[136 111 111 125 130 120 169  86  54 159 103 202 138 125 181 103  97 135
  72 131 176 133 109  95 118 112 139 154 101  72 111 163] : z852
[143 181 127 110 142  83 139 102  68 154 111 176 124 143 183 127  99 120
  85 162 142 136 108  87 127 148 106 122 125  54  92 138] : z576
[120  93 104 110 142  83 139 102  68 154 111 176 124 143 183 127  99 120
  85 162 142 136 108  87 127 148 106 122  67 132 132 159] : z3
[120  94  80 109 129 120 176 111  59 144  97 159 123 101 180 104  70 144
  82 125 142 137 119  86 147 139 113 111 112 120 118 140] : z173
[120  93 104 110 142  83 139 102  68 154 111 176 124 143 183 127  99 120
  85 131 142 136 108  87 127 148 106 122  67 132 132 159] : z512
[ 90  94  76  92 131 116 112 178 156  94 131  78  92 127 108  85  99 120
 142 136 143 183 162 134 139  89 139 141 145  87 145 161] : z949
asked: [143 181 127 110 142  83 139 102  68 154 111 176 124 143 183 127  99 120
  85 162 142 136 108  87 127 148 106 122 125  54  92 138] => z576
asked: [120  93 104 110 142  83 139 102  68 154 111 176 124 143 183 127  99 120
  85 131 142 136 108  87 127 148 106 122  67 132 132 159] => z512
asked: [120  93 104 110 142  83 139 102  68 154 111 176 124 143 183 127  99 120
  85 162 142 136 108  87 127 148 106 122  67 132 132 159] => z3

[146 182 126 200] -> z400
[146 130 126 200] -> z628
[ 77  85 153  63] -> z942
[146 182 126 198] -> z157
[ 77 181 153  63] -> z430
[146 130 129 128] -> z845
asked: [181 153  63] => z430
asked: [146 130 126 200] => z628
asked: [130 129] => z845

[122 127 152 112 143 138 110 112 136 162 151 158 121 125 123  97  55 123
 123 177 145] = z404
[110 125 152 116 153 160 120 125 131 147 105 114 127 122 128 131  55 144
 135  85 119] = z329
[122 127 140 138 106 135 111 111 181 160 129 155 101 118 132  96  55 154
 146 101 133] = z311
[122 127 152 112 143 138 110 112 136 162 128 140 107 120 139 120  55 120
 146  85 136] = z936
asked: [97 55] => z404
asked: [122 127 152 112 143 138 110 112 136 162 128 140 107 120 139 120  55 120
 146  85 136] => z936

[145 154 162 120 143 108 118 158 131 155 131 116 127  83 154 140 121 110] = z763
[142  97 114 145 127 135 121 108 123 133 135 149 114  88  95 149 132 117] = z38
[145 142 124 113  98 102 132 128 126 139 145 114 121  53 128  98 127 120] = z462
[127  95 100 141 123  95 122 116 123 146 123 116  81  69 149 165 114  93] = z905
[127  85 110 169 128 110 142  97  83 140 131 127 116 131 154 155 138 128] = z541
[127 158 146 130 115 165 147  80  93 120 141 132 141 127 151 107 125 105] = z497
[134  82 128  88 151 109 141 134 105  94 121 119 147 105 143 134 131 124] = z398
[129 109 130 166 132 155 144 145 125 127 133  99 146  86 154 115 142 140] = z496
[127  85 110 169 128 110 142  97 114 144 127 135 133 137 129 110 111 133] = z879
asked: [142  97 114 144 127 135] => z879
asked: [132 128 126 139 145 114 121  53 128  98 127 120] => z462
asked: [131 155 131 116 127  83 154 140] => z763

[142 157 172 139 108] = z186
[115 186 199 136 141] = z951
[115  90 124 142 106] = z753
[144  87  77 112 124] = z825
[106 101  92 122 149] = z851
[103 157 172 139 108] = z36
asked: [142 157 172 139 108] => z186
asked: [ 87  77 112 124] => z825

